Each path below is one point turned by a fixed rotation once a step. After each direction that follows a path, write how fast that rotation turns it, in degrees each step (0 if it stays still).
Each turn is a multiple of 5 degrees from 10 to 175, or 0.
Each row of a path follows its step; steps can be skipped.
path 1
step 0: [-13 -60  -9  -6  -5 -30  -9 -16 -16  26  -3   4  55  25 -30  -5  28  -1
 -16  -3  26   2  42   9  34   1  20 -19 -32  22  26 -14  -2   7  -4  -3
   5  -3 -47]
step 1: [ -5 -29 -20 -26  -8 -16  13 -16 -17  10  18 -18 -44   9  15  23  -3   6
  -3 -14  -2  22  21  16  29  53  35 -41  32 -53 -24   2   7  -3  28   9
 -15   3 -10]
step 2: [-38  -8   0 -19 -31 -16 -16  14   2  32 -14   2  46  33  15 -23   2  12
  -8  19  44  39  16  -2   7  40   8  28 -39  -7   1  -1   7 -19  34 -16
  19  32 -22]
step 3: [-19 -17  -9  28 -10  22  16   0 -11  13  31 -12 -15   9  -5 -23 -24  44
 -29  16 -21  24  -8  42  34  60  22  -4  45  -1   0  16 -35  -2   2  20
  -2  -6 -10]
step 4: [-29  -7  42 -44  10  43 -44  30 -26  19   1  -9  22  47  16 -20 -10  -8
  10   7  -3 -10  18   6  13  42 -15  16 -38  -5  -3  38   6  -6  -2 -14
 -20   1 -12]
step 5: [-14  16   4   7 -32 -24 -15  11   6 -15  36  -5 -27  15 -35 -49  -1  15
 -31 -12   3 -19  36  25  38   7   3 -15  16  13  27  33 -21 -35  -5  50
  -4   3 -17]
step 6: [ 20 -17  24 -68  -8  21 -39  18  10  14  49 -10  24  -4  41   0  -7 -11
  16  -3  -4  13  32   7 -13  29  14  19  12  -4   1  -5  26 -28 -27  30
   1 -24 -17]
step 7: [ -6   4   1  15 -33 -17 -19  40  27 -14  36 -11 -24  15 -10   2 -10  32
 -28 -20   8  13  38  39  37 -13  -1  -5 -43  18   3 -38  12  15 -28   3
   9  27 -39]
step 8: [ 18 -27  -9 -26   8  29  -4  20  38 -20  35 -37  24  28   9  22  -3  14
   2 -37 -33  -5  -4 -20   7  31  47  16   9  -9  -2 -20  -9 -37  29  -5
 -12 -25 -35]
step 9: [-42 -42  11 -12   5   5 -27  13  34 -26  15  11   1  42   2 -20 -44 -11
 -29   9  36  -1  13  -6   6  -9  11 -27 -11  -8  -2 -32 -17  39  -2   1
  -4  47 -31]
Directions:
[  2   1   5   8  -7 -11  -1 -10   3 -11  -5  -5  13  -5 -15   0   8   5
   0  -7  -2   5  -6  -2   5   2  12   6   7  19   7   9  -7 -14   3  -4
  10  -5  -9] -> 140
[-11   5   0  19   2   3   0  14   7  -7  -2   3   7  -5   8   0  11   1
   4  -2   5  16   7   9  -2  -2  10   2   4  -1 -13  -2  15   0   6   3
 -13  -8   2] -> 70
[  4  -7 -13   1   4  15   0   5  -4   7   0   2   0  -1  -6   5  -1  23
  -1  -1 -12   9 -12  12   0  -2  -7   4 -15  11   3   0   4   7  -7  -8
   2 -12  -4] -> 90
[  1   4 -16  11   2   9   9  -6  -6   2  10 -12 -11 -10  -8   3   0   2
  -1   6  -3  -1  10 -14   8   5  -6   7  12  -1   7  -8  -2  -6   5   8
 -13  -9  -7] -> 155
[ 11  -2  14   3  -3   0  15 -11   3  -1   3  -4  -6   7   9   3  -5  14
  13  -3 -11  -3 -10   3  -5   7   8 -10  -1  -9  -3   0   3 -16   0   9
  -8  -8   9] -> 160
[ -4   8   5  -7 -11  11  -4  10   4   6 -12   2  -2 -19  -8  -6   3   1
   9   5  -3  -9   3   3   1   7   2   2  -7   7  -8   7 -16  -3 -12  14
  -8   1   8] -> 45
path 2
step 0: [ 10   9  15  27 -47  17  30  44   1  63 -15  13 -12  36  -3  25  -2   3
  25  32 -17   3  -5 -37  -1   8 -25   0   5   2 -15  35 -14  -6  -1  17
 -21 -20  -6]
step 1: [-19  20  -4  20  21  42  34  -4 -18  52  -9  -2  28   9  15 -26  10   9
   0 -49  -7 -16   3  -8 -17 -14 -10  -5 -39  60   2  23   9   1   0 -29
  -1  -9  11]
step 2: [-58  23  15   7 -16  14  43  16   1   9 -28 -26   0 -38 -28  14  23  15
   6  -4  -7  -9 -38  13 -13  29  -5   7   1  -6  -1   0 -12  26 -32   9
 -18  15  55]
step 3: [ 11   1 -39 -25 -23   2  12 -10 -12  24 -49 -34   1   0  -6 -19   7  54
  -1  14 -29  11 -47  -5  14 -28 -13  31 -13  10   1  33 -28 -24   5  27
   9  -8  -7]
step 4: [  5  29   8  20 -19  23  16  36   7  50  -9  26 -23  36 -12  28   4  22
  28  -4  -6  17  -3  -6   2 -24 -33   2 -13  -6  10   0 -18  29  20  -9
 -21 -62  21]
step 5: [-27   9  27  -5   7  39  20 -30 -30   0  24  -8  39  -7   2 -26  21  28
  19 -41  -5 -11 -17   9 -39   4 -24  12 -18  31  16  12 -22 -24  15 -29
  -9 -29  24]
step 6: [-38   8  -8  -7  -8  -6  18  37  23 -18 -35 -30  12 -48 -33  15  15  25
 -29  -1 -32   5 -10  32  -6  14 -15   5  16 -11  12  13 -30  15  26  -3
 -31 -13  41]
step 7: [ -6 -15 -25 -10 -21 -12  16   1  -7   5 -10  11   0   9   6 -10 -16  52
   2  34 -20  26 -30 -43   0 -30  -9  37  -8 -24  10  43 -18 -45  26 -16
   9 -31  14]
step 8: [ -4   1  26  21   8  20  13  38 -12  14 -16  37 -15  17 -38 -12 -21 -10
  23 -14 -42  35  28  -1 -16 -16 -44  -8 -35  11   2  -3 -23  10  22 -34
 -16 -35  11]
step 9: [-21 -15  32  12 -18  11  31  -4   2  -3  27  -5  20 -22 -17 -33  27  14
 -18 -19  -5  -4 -22 -39 -54  29 -24  -7   9  35  11   9 -11 -34  24 -25
 -15  18  30]
Directions:
[ -6 -11  -7   6   3  -8  17   2 -16 -12  13 -13   0  -6   3   8   6   4
  -3  -7   2  -9   4   1   0  -3   4   2   3   1  -6  12  -1  21   6  -3
   4   6   3] -> 90
[  6   9 -11  -2  10   7 -10   0 -10  -8 -13  -9   6  -2  -6  -5 -11  -2
  -5 -10 -14   3   7  11   2  -2   0  -5 -10  13 -10   6   2   0   5   1
  10  -6 -13] -> 160
[  9  15  -5   3  -7   1  -1  -5  -7   5   0 -11 -10   7  -4 -20  -2   2
  -5  -7  13  11  -5  -2  -5  -3  -7  -7   7  -4   3  -7  -6  14  -5   6
  10   9  10] -> 45
